In the data rows, 500 means zero.
Some points:
array([473, 510, 506, 549, 552, 679, 703, 533, 194, 649, 426, 544, 448, 316, 434, 455, 500, 455, 491, 617, 495, 608, 430, 383, 326, 376, 139, 361, 684, 172, 488, 448, 356])
array([546, 394, 687, 562, 457, 388, 561, 496, 499, 422, 280, 539, 607, 521, 402, 228, 491, 519, 692, 499, 648, 520, 551, 512, 367, 711, 527, 572, 594, 673, 505, 492, 500])
array([304, 443, 623, 554, 322, 522, 486, 289, 393, 526, 518, 563, 172, 388, 583, 525, 328, 459, 502, 695, 64, 413, 356, 618, 464, 615, 502, 427, 709, 494, 527, 488, 467])
array([372, 699, 551, 475, 497, 582, 562, 698, 411, 471, 322, 479, 461, 650, 571, 459, 484, 435, 439, 526, 522, 626, 796, 554, 419, 285, 435, 585, 620, 513, 724, 734, 681])
array([460, 612, 811, 902, 659, 606, 326, 506, 469, 376, 580, 612, 459, 450, 376, 566, 460, 412, 465, 435, 321, 326, 585, 307, 711, 658, 544, 536, 409, 491, 367, 386, 546])
array([544, 652, 352, 433, 572, 651, 601, 255, 608, 386, 544, 419, 438, 473, 610, 566, 674, 572, 760, 503, 596, 535, 576, 277, 505, 472, 420, 649, 526, 401, 604, 397, 516])
array([628, 456, 331, 377, 322, 673, 302, 606, 468, 460, 292, 543, 512, 640, 411, 631, 699, 331, 414, 294, 685, 326, 539, 401, 490, 294, 332, 372, 763, 388, 500, 649, 651])
array([281, 489, 280, 571, 691, 521, 563, 278, 423, 480, 438, 426, 533, 583, 234, 495, 622, 386, 458, 528, 587, 557, 362, 357, 462, 374, 510, 394, 564, 485, 685, 401, 434])
array([337, 407, 402, 563, 419, 685, 394, 367, 438, 271, 557, 468, 657, 689, 481, 426, 509, 411, 709, 400, 533, 555, 671, 436, 371, 308, 550, 580, 458, 299, 567, 350, 421])
array([172, 413, 312, 499, 471, 456, 546, 373, 392, 278, 461, 299, 540, 545, 584, 624, 373, 478, 285, 646, 720, 384, 580, 304, 604, 369, 346, 583, 447, 561, 404, 522, 509])
array([501, 666, 603, 596, 483, 490, 498, 418, 581, 464, 423, 385, 464, 442, 605, 669, 663, 700, 318, 640, 238, 249, 527, 613, 353, 319, 583, 475, 658, 455, 492, 607, 237])
array([539, 455, 446, 667, 489, 319, 510, 655, 653, 396, 276, 728, 522, 476, 229, 442, 468, 703, 499, 695, 572, 624, 603, 527, 609, 523, 608, 406, 609, 550, 409, 295, 454])
array([434, 630, 715, 759, 299, 583, 340, 348, 540, 350, 499, 397, 383, 423, 515, 494, 723, 395, 364, 368, 870, 522, 442, 606, 486, 378, 333, 434, 289, 541, 574, 548, 485])
array([379, 671, 337, 609, 530, 524, 430, 364, 410, 398, 453, 356, 540, 439, 385, 326, 600, 571, 406, 456, 358, 748, 590, 442, 717, 371, 414, 504, 496, 387, 617, 470, 597])
array([349, 670, 430, 547, 491, 378, 591, 357, 566, 413, 567, 383, 538, 410, 381, 390, 663, 380, 511, 416, 590, 623, 466, 477, 411, 277, 498, 654, 599, 310, 498, 423, 624])
array([840, 581, 462, 558, 467, 771, 547, 521, 325, 679, 552, 470, 456, 578, 531, 612, 450, 404, 485, 539, 466, 513, 449, 574, 710, 500, 508, 643, 677, 486, 424, 607, 463])
array([576, 491, 332, 316, 756, 433, 811, 416, 482, 547, 340, 426, 635, 518, 553, 426, 399, 418, 445, 337, 296, 595, 507, 563, 213, 518, 516, 546, 324, 830, 495, 634, 641])
array([556, 336, 671, 427, 520, 457, 389, 630, 494, 575, 430, 485, 552, 333, 382, 597, 421, 443, 615, 335, 468, 600, 523, 332, 390, 490, 586, 484, 294, 646, 567, 529, 421])
array([304, 634, 219, 488, 396, 411, 646, 564, 327, 509, 528, 473, 557, 543, 672, 227, 260, 203, 591, 421, 537, 507, 491, 504, 447, 484, 522, 688, 345, 490, 555, 603, 463])
array([411, 551, 301, 463, 406, 626, 752, 378, 413, 646, 615, 354, 524, 594, 475, 489, 528, 620, 718, 504, 488, 554, 644, 303, 499, 331, 590, 242, 343, 544, 310, 591, 562])
array([567, 471, 452, 556, 463, 596, 526, 501, 441, 730, 753, 734, 525, 436, 511, 524, 555, 511, 183, 642, 513, 498, 656, 493, 514, 676, 595, 515, 566, 627, 596, 554, 492])
array([507, 639, 239, 423, 554, 468, 547, 424, 428, 243, 562, 380, 348, 380, 536, 457, 521, 594, 447, 325, 531, 431, 471, 367, 497, 437, 559, 593, 596, 420, 644, 335, 661])
array([438, 539, 537, 504, 525, 449, 409, 654, 698, 446, 358, 569, 400, 717, 525, 474, 444, 484, 556, 290, 365, 719, 391, 442, 504, 589, 669, 632, 529, 683, 611, 486, 211])
array([449, 439, 382, 430, 583, 688, 432, 387, 726, 757, 735, 492, 426, 518, 568, 331, 458, 447, 640, 660, 386, 405, 509, 671, 523, 405, 665, 533, 408, 608, 239, 386, 576])
array([428, 421, 477, 479, 580, 462, 712, 337, 450, 637, 816, 354, 749, 627, 546, 533, 331, 555, 553, 540, 356, 477, 522, 646, 591, 655, 547, 449, 501, 530, 436, 260, 554])
array([591, 317, 620, 696, 694, 301, 509, 518, 591, 634, 223, 429, 429, 391, 471, 478, 384, 449, 767, 387, 606, 425, 503, 555, 559, 499, 510, 547, 558, 617, 571, 515, 653])
array([502, 587, 491, 572, 517, 511, 369, 592, 552, 591, 603, 604, 670, 582, 694, 606, 542, 430, 531, 623, 344, 466, 333, 432, 398, 620, 455, 477, 712, 351, 323, 735, 688])
array([653, 439, 768, 559, 445, 493, 386, 338, 571, 362, 268, 386, 599, 451, 536, 706, 746, 563, 528, 467, 508, 598, 424, 390, 444, 675, 477, 500, 258, 360, 470, 327, 305])
array([823, 470, 689, 561, 482, 396, 518, 580, 666, 332, 410, 284, 672, 483, 543, 430, 356, 286, 415, 363, 567, 604, 554, 498, 377, 489, 629, 270, 598, 622, 420, 476, 500])
array([474, 499, 492, 475, 383, 406, 383, 619, 405, 484, 334, 418, 596, 435, 529, 413, 346, 669, 581, 297, 605, 531, 500, 560, 615, 705, 613, 476, 619, 659, 330, 512, 320])
array([591, 488, 431, 360, 700, 276, 391, 227, 391, 415, 393, 248, 563, 598, 437, 503, 582, 658, 446, 706, 525, 573, 271, 462, 509, 477, 441, 520, 347, 480, 421, 536, 517])
array([384, 567, 520, 839, 494, 697, 371, 582, 389, 462, 328, 522, 469, 289, 581, 490, 757, 438, 489, 400, 670, 319, 535, 539, 547, 503, 451, 348, 472, 396, 577, 304, 389])
array([456, 508, 521, 352, 461, 525, 498, 520, 401, 526, 587, 687, 654, 395, 447, 730, 506, 505, 418, 461, 339, 513, 472, 787, 563, 560, 541, 449, 589, 349, 423, 652, 500])
array([675, 494, 536, 601, 470, 204, 512, 732, 445, 442, 360, 471, 288, 480, 482, 637, 634, 387, 579, 647, 562, 559, 560, 502, 363, 540, 721, 614, 376, 568, 420, 446, 518])
array([375, 459, 178, 404, 578, 480, 591, 560, 433, 625, 608, 483, 434, 749, 480, 326, 507, 588, 593, 449, 462, 602, 736, 529, 501, 515, 493, 292, 405, 242, 455, 400, 654])
array([654, 342, 528, 578, 473, 683, 435, 497, 453, 402, 713, 736, 494, 610, 493, 480, 453, 690, 517, 650, 355, 361, 486, 612, 347, 479, 358, 412, 480, 424, 520, 602, 521])
array([504, 566, 561, 471, 594, 463, 456, 496, 443, 369, 406, 635, 528, 445, 500, 265, 535, 480, 486, 449, 641, 592, 353, 446, 427, 771, 618, 324, 430, 646, 382, 630, 541])
array([512, 258, 584, 513, 672, 410, 408, 650, 564, 360, 537, 466, 423, 534, 654, 579, 450, 661, 600, 349, 561, 738, 537, 599, 445, 434, 269, 442, 546, 852, 434, 479, 513])
array([585, 484, 660, 317, 541, 411, 388, 632, 489, 485, 454, 473, 400, 546, 448, 359, 478, 559, 559, 329, 588, 421, 369, 471, 526, 603, 534, 535, 401, 549, 567, 461, 430])
array([616, 683, 584, 370, 758, 357, 253, 622, 691, 523, 387, 623, 528, 494, 673, 329, 440, 431, 488, 573, 508, 539, 522, 386, 446, 477, 411, 419, 416, 601, 407, 397, 294])
array([345, 582, 375, 337, 603, 528, 753, 701, 533, 513, 468, 496, 571, 564, 821, 491, 389, 473, 497, 485, 636, 593, 572, 392, 577, 414, 535, 284, 363, 392, 861, 434, 643])
array([547, 638, 513, 314, 310, 535, 229, 482, 649, 600, 427, 551, 576, 463, 222, 674, 558, 455, 423, 425, 409, 164, 666, 580, 369, 673, 253, 671, 529, 479, 589, 502, 563])
array([322, 366, 412, 443, 573, 630, 523, 619, 400, 450, 473, 334, 673, 318, 584, 402, 600, 600, 407, 605, 570, 478, 431, 408, 459, 286, 551, 807, 488, 380, 509, 381, 638])
array([597, 439, 607, 212, 433, 481, 512, 527, 433, 464, 796, 686, 565, 363, 516, 591, 614, 316, 644, 697, 449, 426, 586, 539, 646, 563, 516, 436, 662, 452, 510, 702, 505])
array([514, 609, 607, 421, 477, 472, 582, 546, 391, 669, 554, 716, 577, 673, 603, 567, 697, 397, 329, 616, 419, 291, 412, 784, 536, 540, 512, 537, 588, 527, 418, 307, 593])
array([365, 532, 422, 462, 512, 428, 392, 197, 332, 386, 432, 575, 584, 415, 518, 604, 323, 532, 548, 508, 535, 504, 489, 458, 455, 148, 682, 524, 374, 389, 703, 415, 605])
array([628, 488, 531, 534, 542, 804, 637, 469, 668, 454, 516, 465, 379, 497, 459, 541, 374, 500, 431, 689, 467, 327, 505, 688, 549, 709, 564, 481, 516, 297, 458, 608, 549])
array([543, 745, 584, 523, 695, 353, 397, 570, 494, 603, 401, 594, 509, 468, 488, 544, 331, 614, 561, 379, 744, 625, 482, 586, 366, 640, 599, 668, 336, 474, 261, 537, 327])
array([441, 216, 368, 310, 760, 408, 449, 407, 499, 439, 553, 167, 470, 420, 468, 599, 774, 433, 360, 471, 584, 584, 414, 571, 468, 612, 575, 559, 394, 471, 481, 565, 261])
array([637, 635, 335, 604, 278, 527, 505, 650, 414, 563, 879, 627, 665, 515, 412, 629, 464, 568, 478, 508, 376, 427, 315, 570, 407, 585, 512, 468, 591, 598, 565, 505, 522])
array([471, 400, 572, 455, 344, 409, 578, 659, 684, 500, 275, 534, 524, 348, 491, 519, 424, 556, 583, 452, 500, 691, 200, 436, 490, 518, 505, 431, 418, 623, 473, 412, 519])
array([492, 375, 560, 481, 245, 625, 566, 405, 561, 586, 633, 749, 331, 599, 525, 592, 533, 485, 335, 490, 394, 654, 457, 518, 569, 557, 438, 533, 475, 398, 372, 620, 599])
array([616, 411, 698, 420, 397, 533, 576, 450, 534, 671, 679, 587, 413, 616, 548, 357, 480, 593, 313, 519, 467, 308, 395, 387, 642, 455, 618, 471, 674, 393, 474, 506, 514])
array([552, 341, 541, 609, 459, 450, 499, 436, 542, 825, 681, 612, 543, 615, 600, 546, 582, 533, 355, 568, 395, 403, 562, 483, 568, 516, 475, 448, 622, 441, 619, 757, 469])
array([449, 552, 738, 476, 488, 424, 594, 741, 683, 457, 462, 388, 480, 542, 328, 565, 455, 589, 643, 553, 636, 555, 396, 611, 549, 471, 385, 521, 350, 710, 459, 489, 505])
array([655, 388, 423, 560, 434, 390, 695, 527, 514, 434, 572, 706, 564, 464, 426, 464, 550, 418, 436, 486, 224, 234, 556, 632, 675, 429, 274, 573, 455, 347, 360, 637, 321])
There is one direction along which these points spread out most. Take the direction at right angles to it along which they spread out most. Go by this last direction. For each point below, how far along it does it lie, from 0 to 99? 50 is the average, and the first point above lies past it. One standard deviation of the points above along it is 16.
array([502, 587, 491, 572, 517, 511, 369, 592, 552, 591, 603, 604, 670, 582, 694, 606, 542, 430, 531, 623, 344, 466, 333, 432, 398, 620, 455, 477, 712, 351, 323, 735, 688]) 43
array([322, 366, 412, 443, 573, 630, 523, 619, 400, 450, 473, 334, 673, 318, 584, 402, 600, 600, 407, 605, 570, 478, 431, 408, 459, 286, 551, 807, 488, 380, 509, 381, 638]) 74
array([546, 394, 687, 562, 457, 388, 561, 496, 499, 422, 280, 539, 607, 521, 402, 228, 491, 519, 692, 499, 648, 520, 551, 512, 367, 711, 527, 572, 594, 673, 505, 492, 500]) 32
array([637, 635, 335, 604, 278, 527, 505, 650, 414, 563, 879, 627, 665, 515, 412, 629, 464, 568, 478, 508, 376, 427, 315, 570, 407, 585, 512, 468, 591, 598, 565, 505, 522]) 43
array([345, 582, 375, 337, 603, 528, 753, 701, 533, 513, 468, 496, 571, 564, 821, 491, 389, 473, 497, 485, 636, 593, 572, 392, 577, 414, 535, 284, 363, 392, 861, 434, 643]) 74
array([474, 499, 492, 475, 383, 406, 383, 619, 405, 484, 334, 418, 596, 435, 529, 413, 346, 669, 581, 297, 605, 531, 500, 560, 615, 705, 613, 476, 619, 659, 330, 512, 320]) 31
array([460, 612, 811, 902, 659, 606, 326, 506, 469, 376, 580, 612, 459, 450, 376, 566, 460, 412, 465, 435, 321, 326, 585, 307, 711, 658, 544, 536, 409, 491, 367, 386, 546]) 34
array([349, 670, 430, 547, 491, 378, 591, 357, 566, 413, 567, 383, 538, 410, 381, 390, 663, 380, 511, 416, 590, 623, 466, 477, 411, 277, 498, 654, 599, 310, 498, 423, 624]) 75
array([375, 459, 178, 404, 578, 480, 591, 560, 433, 625, 608, 483, 434, 749, 480, 326, 507, 588, 593, 449, 462, 602, 736, 529, 501, 515, 493, 292, 405, 242, 455, 400, 654]) 74
array([441, 216, 368, 310, 760, 408, 449, 407, 499, 439, 553, 167, 470, 420, 468, 599, 774, 433, 360, 471, 584, 584, 414, 571, 468, 612, 575, 559, 394, 471, 481, 565, 261]) 55
array([372, 699, 551, 475, 497, 582, 562, 698, 411, 471, 322, 479, 461, 650, 571, 459, 484, 435, 439, 526, 522, 626, 796, 554, 419, 285, 435, 585, 620, 513, 724, 734, 681]) 65
array([543, 745, 584, 523, 695, 353, 397, 570, 494, 603, 401, 594, 509, 468, 488, 544, 331, 614, 561, 379, 744, 625, 482, 586, 366, 640, 599, 668, 336, 474, 261, 537, 327]) 30
array([591, 317, 620, 696, 694, 301, 509, 518, 591, 634, 223, 429, 429, 391, 471, 478, 384, 449, 767, 387, 606, 425, 503, 555, 559, 499, 510, 547, 558, 617, 571, 515, 653]) 35
array([365, 532, 422, 462, 512, 428, 392, 197, 332, 386, 432, 575, 584, 415, 518, 604, 323, 532, 548, 508, 535, 504, 489, 458, 455, 148, 682, 524, 374, 389, 703, 415, 605]) 76
